Each path is a new rotation, seen through one point. The rows after it are directions, each followed by how far the rotation turns it, in degrees each step (0 if it stays put).
Each turn is a multiple of 5 degrees from 10 to 175, or 0.
Each row of a path follows its step; steps can be skipped.
Rotation 1:
step 10: [ -4.5   8.3  -2.9   6.5  11.7  21.8 -11.6  -2.7   2.6 -43.1   5.5   4.5
  42.3   6.8  -6.2  15.3  19.1   9.1 -10.2  -1.8  -1.9  33.3 -37.3 -20.9
   7.8 -34.6  21.6  -6.4  -6.8  -7.9  10.4  -4.6  23.3  27.4  12.2  12.2
   0.2  38.0  -7.5 -14.6   2.5   8.0   9.3   0.1  15.1  -4.7  17.4 -11.5
  11.3  13.2  17.4  34.0 -11.2  37.3]
step 13: [ -8.5  10.5 -22.0 -11.7  34.5   0.9  -9.7  18.1  -3.0 -20.7  -0.8  14.1
 -18.9  -1.2   1.0  -6.4  -4.1   0.3 -13.1  11.0 -10.8   6.9 -26.4  16.7
   8.2  15.1  22.7   1.3  -7.4 -55.4  23.2 -10.6  -4.9  20.8   3.3  24.4
 -12.1   9.7  -2.3 -27.6   0.8   2.1 -29.4  15.2  11.0 -22.2   5.2 -18.7
  20.1  49.2  -8.0   4.0   7.1  25.4]
step 19: [  7.4 -28.0   6.5  11.1  30.3  10.6  -4.4  -9.7 -12.4  -3.0  19.7  24.3
  -1.9  11.0   2.8  -8.6  13.8  20.4  14.0  -0.4  12.0  17.6  -2.2  -3.0
  12.8   2.1  21.9   8.6   8.8 -16.6 -26.5  27.3  42.7   6.2  -6.3  21.3
  13.8  25.7  31.5 -34.7  -2.3  10.4  41.4  -6.9  28.7   7.0   2.2  15.2
  39.7   1.6   5.0   4.8  -9.1   1.2]
step 21: [-35.9  12.0 -22.0  11.3  15.8  26.2  -6.1  10.1 -16.0   0.3 -20.7  -7.7
  -1.7  -5.0  20.4 -25.9   3.8 -45.4   5.9 -27.4  23.5  19.0  11.6 -16.7
  11.4  13.8  12.5 -18.0  11.3  -7.3   3.1  12.6  14.5  -3.2  25.8   7.5
  12.0   3.6 -24.3 -27.3  14.3  18.8   8.5  -2.2  19.1  23.6  -9.6 -46.9
  -9.2  21.2  17.9  10.3  21.4   9.0]
step 24: [-26.3   3.2   0.9  -6.0  37.5  -9.8 -14.8   3.1  14.8  22.3  -7.6   9.0
 -19.4   9.4   1.9 -50.6  -7.8 -25.0 -10.4 -19.1  -6.9  13.1 -19.4 -22.9
   2.8  -1.1  22.6  42.0  19.9   2.0  -5.5   4.4  -2.6 -17.7  24.3   5.4
  -6.4  38.6 -25.0  -4.3  19.7  30.9  15.7 -14.4  -0.2  -8.4   5.2   8.4
  23.0   2.2 -18.1   9.5  11.2  14.1]
step 28: [  4.8 -18.5 -15.0  -2.4  37.6  19.7  -8.9  -4.8  -7.2 -11.1  20.9 -18.2
  33.4  16.2   5.4 -14.8   7.4 -31.7  -8.6   2.9  34.0  20.3 -23.6   0.0
 -23.6  -6.7  -6.6 -14.5  11.3 -40.3  -3.4  18.1  21.7  -5.9  21.4   0.1
  13.7  44.5 -29.7 -26.1  21.0  -1.3   3.8 -18.3  22.4  16.6  -1.7   0.9
  -4.3  13.0   5.5   3.6  16.5  14.0]
step 30: [ 12.3   8.5 -25.5  -3.9  22.3  -2.5 -49.9 -17.9 -15.7   9.0  -6.3  12.0
 -23.0  18.5 -16.1 -14.8  21.4   4.5   5.0 -18.1  22.5   4.9  13.1  -0.6
   9.9  10.1  29.6 -17.2 -27.9 -12.0 -11.0 -11.4   7.9 -16.9  -4.9   3.6
  27.1 -32.5 -17.7   0.0  15.0   9.2  15.2 -16.2  -0.9  25.9 -23.6 -24.6
   3.5   6.2   0.5  38.5 -21.1  17.3]
Speeds:
[ -4.7  -2.2   1.9   0.1  -1.5 -10.6  -4.2   3.9  -2.3  -3.6   3.0  -2.1
  -1.5  -3.8  -1.4   1.5  -1.4   9.2  -6.6   6.4   3.5   7.2  -2.8   1.5
  -0.5  -0.8   1.0  -0.6   2.4   5.0  -1.8  -4.9   3.9   3.2  -4.6  -1.9
   1.1  -3.0   3.3   0.4   6.2  11.3   1.5  -5.3   5.6   0.3  -6.5   4.9
  -2.3  -3.1  13.0   1.7 -10.9  -4.5] : 90
[ -1.8   1.1  -0.1  -8.0  -1.2   1.3   1.4 -11.1   3.0  -6.7  -4.2  -3.1
  -7.0  -0.3   1.1   3.0  -6.5   2.3   3.2   7.3  -0.9  -1.8  -1.9  -5.5
   3.2   4.1   0.8   2.9   0.9   0.5   2.7  -3.0  -3.5  -3.4 -14.1   2.2
  -5.0   1.8  -5.7   2.7   4.2  -2.5  -2.5   4.9  -3.4 -13.7  -2.2   4.0
  -0.4  10.5   0.9   2.0  -1.5   0.0] : 155
[ -2.7   3.3   1.1   4.6  -1.8  -0.4   8.3  -1.1  -1.0  -7.4  -7.4   2.9
  -1.4   4.8   6.7   3.6  -1.0   5.1  -6.4  -4.3 -10.3   8.8  -0.6   3.0
  -6.1   0.7   2.1   4.8   1.6  -2.7   3.1  -4.4  -2.2   5.1  -8.0   0.0
  -4.0   0.5   9.4  -1.9   2.6  -6.6   0.3   5.9   0.3   6.2   3.9  -7.9
   5.7  -5.1   5.4   1.5   3.1   4.7] : 10
[-0.4  7.0 -2.6 -6.9 -2.1  2.8 -6.0  1.5 -0.8  4.0  1.0 -8.1 -5.6 -9.6
  7.0  3.4  1.6 -4.9 -3.2  2.4  1.4  0.3  1.0 -0.5 -4.6  0.0 -5.0  2.1
  5.0  3.0 11.4 -4.6 -1.0 -2.1  6.7 -1.4 10.7 -5.4  7.0 -2.4  0.3  1.8
 -4.2  3.3  3.7  0.7  4.7  3.2  6.7  6.5  3.4  5.5  5.5  5.8] : 90
[ 9.2 -2.3  3.6 -1.4 -5.9  6.0 -9.9 -3.3  3.6  5.3 -3.9 -1.8 -4.2  8.6
 -2.5 -3.4 -0.2 -1.1  5.4 -6.5  2.8 -4.3 -5.5  1.6  8.7  1.8  1.5  5.1
 13.8  1.7  2.8 -4.5  1.0  0.3 -2.6  3.5 -2.1  0.2 12.3  5.5  4.5 -0.1
  3.0 -3.4  0.8  3.1 -2.1 -0.5  0.8 -4.0  0.9 -4.9 -2.6 -0.3] : 140
[ -3.2   0.3   0.9   4.4   4.0  10.3  -7.0  -8.9  -8.0  -1.5  -2.1   5.7
   4.8  -0.1  -3.4   0.6   3.3  -1.3   0.0  -3.9   1.8   4.0  -0.4  -4.3
   1.3   4.1  -3.9  -4.3  -8.7   7.5   0.5  -3.7   2.4  -5.7  -2.9  -2.0
  -2.7  -3.1   9.8   3.5 -10.7   4.4  -5.5   5.5  -1.4  -0.9   7.7   0.2
  -2.9  -0.3   2.4   4.5  -7.1  -4.8] : 95
[ 3.6  5.2  2.7  2.3  4.9  3.0 -4.9  5.6 -2.1 -4.2  1.9  1.6 -3.7 -3.6
  0.7 -0.4 -1.9  2.1  4.9  0.0  6.3  0.3  4.9  6.0  1.0 -3.2  9.3  6.4
 -0.1  2.7  4.7  6.2  8.9  5.6 -5.6 -8.3 -0.3 -6.8 -0.1 -5.6  1.4  0.1
  3.7 14.6 -4.1  0.5  1.2  2.7 -5.5  1.4 -1.5 -8.5  3.9 -5.2] : 20
[ 0.3 -8.0 -2.1  1.6 -3.7 -6.0 -9.5 -1.2 -0.6 -3.6  2.9  2.4  3.0  0.2
 -1.8  9.3  1.6 -3.0 -6.3  6.9  4.8 -3.2 -2.4  0.2  2.4 -0.1 -2.4  1.8
  0.7  1.7  2.8 11.9  0.0  7.4 -6.2  5.7 -3.0  6.1  2.5 -1.6 -5.2 -5.0
 -6.0  3.6 15.0  0.8  2.3 -1.6  4.4 -0.1 -5.6 -1.2  3.3 -0.7] : 115
